[[  7 -22 -28  12]
 [-15  13 -54  27]
 [-24  28  25  -3]]
->
[[  7 -15 -24]
 [-22  13  28]
 [-28 -54  25]
 [ 12  27  -3]]

[[ -8  -5 -11  -9 -11 -11  -4  -5  -9  -7]
 [ -1  50 -29  12 -33 -33  53  51  18 -44]]
->
[[ -8  -1]
 [ -5  50]
 [-11 -29]
 [ -9  12]
 [-11 -33]
 [-11 -33]
 [ -4  53]
 [ -5  51]
 [ -9  18]
 [ -7 -44]]

[[-35   3  -2  28   0  12  15 -17  12 -22  42  -2 -16 -20 -15  32]
 [-36  -2 -16  57  13  12  16 -18   0 -41  37   5 -17  -3 -26  25]
 [ -4   1   0   2   0   1   2  -1   0  -2   4  -1  -2  -3  -1   3]
 [-40  -3 -12  11  24 -14 -16  13 -13 -30 -42  10 -29 -14 -26  -7]
 [ -3   0  -1   7   2   0   1  -1  -1  -4   2   1  -1   1  -3   2]]
->
[[-35 -36  -4 -40  -3]
 [  3  -2   1  -3   0]
 [ -2 -16   0 -12  -1]
 [ 28  57   2  11   7]
 [  0  13   0  24   2]
 [ 12  12   1 -14   0]
 [ 15  16   2 -16   1]
 [-17 -18  -1  13  -1]
 [ 12   0   0 -13  -1]
 [-22 -41  -2 -30  -4]
 [ 42  37   4 -42   2]
 [ -2   5  -1  10   1]
 [-16 -17  -2 -29  -1]
 [-20  -3  -3 -14   1]
 [-15 -26  -1 -26  -3]
 [ 32  25   3  -7   2]]

[[-20  22  32  13  38   7 -34]
 [ 28  -2 -30 -40  46 -25  51]]
->
[[-20  28]
 [ 22  -2]
 [ 32 -30]
 [ 13 -40]
 [ 38  46]
 [  7 -25]
 [-34  51]]

[[  3 -33  18]
 [  2  25   2]
 [  2 -42   4]
 [ -8 -46  -3]
 [ -9 -23  -6]
 [  1  -8   9]
 [  0  15  -5]
 [  1  23 -11]]
->
[[  3   2   2  -8  -9   1   0   1]
 [-33  25 -42 -46 -23  -8  15  23]
 [ 18   2   4  -3  -6   9  -5 -11]]

[[ 14 -12  -6   2   6 -13   0  -4  -8 -45   4]
 [ 35  -6 -17 -15  -1 -12  30 -17  26  15  -2]
 [-15  -1 -22  -7  -3   3 -16   2  32  13  -9]
 [-30   3  23  -2 -10   4   9  30 -20 -18  17]
 [  9  -1 -10  -1  10 -11  14  -1  19  16  29]
 [-15  26  -4  -7   5   4  -1 -29  10  12 -10]
 [ -5 -19   6  -4  21   5 -38 -47 -10   1  -1]]
->
[[ 14  35 -15 -30   9 -15  -5]
 [-12  -6  -1   3  -1  26 -19]
 [ -6 -17 -22  23 -10  -4   6]
 [  2 -15  -7  -2  -1  -7  -4]
 [  6  -1  -3 -10  10   5  21]
 [-13 -12   3   4 -11   4   5]
 [  0  30 -16   9  14  -1 -38]
 [ -4 -17   2  30  -1 -29 -47]
 [ -8  26  32 -20  19  10 -10]
 [-45  15  13 -18  16  12   1]
 [  4  -2  -9  17  29 -10  -1]]

[[-30   8 -24  56   7  27 -17 -41]
 [-12  44 -24  35  -2  12 -41 -33]]
->
[[-30 -12]
 [  8  44]
 [-24 -24]
 [ 56  35]
 [  7  -2]
 [ 27  12]
 [-17 -41]
 [-41 -33]]

[[ 39  17  24  -3   6  -1  -6  28   0   3  -3  11  18   2   0   9]
 [-20  19  -1   3  -3  -7  -2  15 -14  -1   1  -5   4 -11   4   6]
 [-32   8  18   2  10   8  -5  -2  14   0   2  50   7  15  -2   7]
 [ 13   7  39   0   3 -13   0   2 -20  -3   2  -9  24 -12  -1 -14]
 [ -7  -4  17  -1   2 -23  27 -19   2 -13   0  30   7  -1  -2  13]]
->
[[ 39 -20 -32  13  -7]
 [ 17  19   8   7  -4]
 [ 24  -1  18  39  17]
 [ -3   3   2   0  -1]
 [  6  -3  10   3   2]
 [ -1  -7   8 -13 -23]
 [ -6  -2  -5   0  27]
 [ 28  15  -2   2 -19]
 [  0 -14  14 -20   2]
 [  3  -1   0  -3 -13]
 [ -3   1   2   2   0]
 [ 11  -5  50  -9  30]
 [ 18   4   7  24   7]
 [  2 -11  15 -12  -1]
 [  0   4  -2  -1  -2]
 [  9   6   7 -14  13]]
---
[[-12   2  15  -8 -15  -5]
 [  3 -31   6 -23 -20 -11]
 [ -1  -2   8  -2 -15   4]
 [ -5  -8  11   2 -16   7]
 [-16  -2  16  -7 -18   6]
 [ 51  -3  16  14 -11   5]
 [ -4  -5  11  -3 -20   0]
 [-26 -28  13  -6 -21   7]]
->
[[-26 -28  13  -6 -21   7]
 [ -4  -5  11  -3 -20   0]
 [ 51  -3  16  14 -11   5]
 [-16  -2  16  -7 -18   6]
 [ -5  -8  11   2 -16   7]
 [ -1  -2   8  -2 -15   4]
 [  3 -31   6 -23 -20 -11]
 [-12   2  15  -8 -15  -5]]

[[ 15 -15   5  51   4 -13  -6 -14   0  22  -5   4 -10]
 [-11 -18   6 -55  -8   7  -4 -33  -5  12  11  -1   2]
 [ -2  16  -7 -20  -7  -1   6  31  -6 -28  16  12   5]
 [-22  27 -16   9   1   1  -5  39  -6   2  14   9   7]]
->
[[-22  27 -16   9   1   1  -5  39  -6   2  14   9   7]
 [ -2  16  -7 -20  -7  -1   6  31  -6 -28  16  12   5]
 [-11 -18   6 -55  -8   7  -4 -33  -5  12  11  -1   2]
 [ 15 -15   5  51   4 -13  -6 -14   0  22  -5   4 -10]]

[[ -5  38 -22  22   5  15 -26 -16  21  29 -24  -6   6  -7  -3  11]
 [-41  18  22   5  28  27  33 -31  22  28 -45 -26  -7 -56   9   3]]
->
[[-41  18  22   5  28  27  33 -31  22  28 -45 -26  -7 -56   9   3]
 [ -5  38 -22  22   5  15 -26 -16  21  29 -24  -6   6  -7  -3  11]]

[[  1   6]
 [-19  -5]
 [ 13  -7]
 [  4  21]
 [-17   7]
 [-11   2]
 [  1   2]
 [-12  -9]
 [ 42  27]
 [-14   3]]
->
[[-14   3]
 [ 42  27]
 [-12  -9]
 [  1   2]
 [-11   2]
 [-17   7]
 [  4  21]
 [ 13  -7]
 [-19  -5]
 [  1   6]]

[[ 27 -22  -3  18   2  14  13  26  -2  24 -17]
 [-13  17   1 -10  10   4  38  33  18  -7   6]
 [ 10 -17  10  -2  11  -2 -13 -23 -32  16  -4]
 [ 26 -30 -48  10 -49  -5 -23  30   1  20 -25]
 [-54  39 -11  12  20   8   3 -34  45 -51  21]
 [-13  19  -8  -4  -4   3   8   9  14 -11  10]
 [ -5 -17  -7  -2  -8  -8 -10  -8  -6 -12 -16]]
->
[[ -5 -17  -7  -2  -8  -8 -10  -8  -6 -12 -16]
 [-13  19  -8  -4  -4   3   8   9  14 -11  10]
 [-54  39 -11  12  20   8   3 -34  45 -51  21]
 [ 26 -30 -48  10 -49  -5 -23  30   1  20 -25]
 [ 10 -17  10  -2  11  -2 -13 -23 -32  16  -4]
 [-13  17   1 -10  10   4  38  33  18  -7   6]
 [ 27 -22  -3  18   2  14  13  26  -2  24 -17]]

[[-48 -21 -27 -52 -25 -12   6 -13   1  49 -12 -11 -23 -28 -15  34]
 [-21 -11 -35 -28 -42 -39  20  -2  -4   3 -16  15 -41  19   8  38]
 [-56 -19 -24 -38 -49 -21  31  17   4  17  18   9 -43  -1 -11  53]]
->
[[-56 -19 -24 -38 -49 -21  31  17   4  17  18   9 -43  -1 -11  53]
 [-21 -11 -35 -28 -42 -39  20  -2  -4   3 -16  15 -41  19   8  38]
 [-48 -21 -27 -52 -25 -12   6 -13   1  49 -12 -11 -23 -28 -15  34]]

[[  7   9   9  45   8   3  -6]
 [-17   2  10  29  16 -11  18]
 [ -8  -9   7  19   7   6   2]
 [ 29  38  -1  26  25  20 -31]
 [  1 -16 -43   3 -20   1  22]
 [  9 -12  13  50  13  39  12]
 [-15 -18   1 -18 -53 -16  35]
 [  8   9  -3  -9  -9   2  -4]
 [  5  20  -4 -18  29 -11 -11]
 [  3 -13  10  21   2   6   7]
 [  2   7  42  -1  51 -15 -32]]
->
[[  2   7  42  -1  51 -15 -32]
 [  3 -13  10  21   2   6   7]
 [  5  20  -4 -18  29 -11 -11]
 [  8   9  -3  -9  -9   2  -4]
 [-15 -18   1 -18 -53 -16  35]
 [  9 -12  13  50  13  39  12]
 [  1 -16 -43   3 -20   1  22]
 [ 29  38  -1  26  25  20 -31]
 [ -8  -9   7  19   7   6   2]
 [-17   2  10  29  16 -11  18]
 [  7   9   9  45   8   3  -6]]

[[ -6  15   1   8   0  19]
 [ 26 -25  -3   1  -3  57]]
->
[[ 26 -25  -3   1  -3  57]
 [ -6  15   1   8   0  19]]
---
[[ 23 -17   0  11   7]
 [  6  11 -18  10 -11]
 [ 45  34   2   0  23]
 [ 13  11 -14   4 -11]
 [-30 -24   6 -10 -16]]
->
[[ 23 -17   0  11   7]
 [ 45  34   2   0  23]
 [-30 -24   6 -10 -16]]

[[-24  22 -28]
 [-26 -41  31]]
->
[[-24  22 -28]]

[[ 47   5   9  -7]
 [ 49  -4  30   4]
 [-40  -1 -21   5]
 [-53   1 -26   2]
 [ 54   0  20  -3]
 [-18 -23  54  28]]
->
[[ 47   5   9  -7]
 [-40  -1 -21   5]
 [ 54   0  20  -3]]

[[ 18  37]
 [ 14  -1]
 [ 24  12]
 [  4  35]
 [-24 -45]
 [ 13 -38]
 [ 11 -20]
 [ 12  26]
 [-15  55]
 [  2   0]
 [-19 -19]]
->
[[ 18  37]
 [ 24  12]
 [-24 -45]
 [ 11 -20]
 [-15  55]
 [-19 -19]]

[[ 39 -47  -1   2  -2   1 -42  -1  39   3  11  -1 -49  55   0  38]
 [  9  -9 -18 -20 -15  15  -8 -16   8 -20  -5  15  -9   9  15  10]
 [ -7   4  21  25  17 -18   7  20  -6  23   8 -19   6  -8 -19  -6]]
->
[[ 39 -47  -1   2  -2   1 -42  -1  39   3  11  -1 -49  55   0  38]
 [ -7   4  21  25  17 -18   7  20  -6  23   8 -19   6  -8 -19  -6]]

[[-14 -20]
 [ 22 -46]
 [  0  -4]
 [  8  10]
 [-42  22]]
->
[[-14 -20]
 [  0  -4]
 [-42  22]]
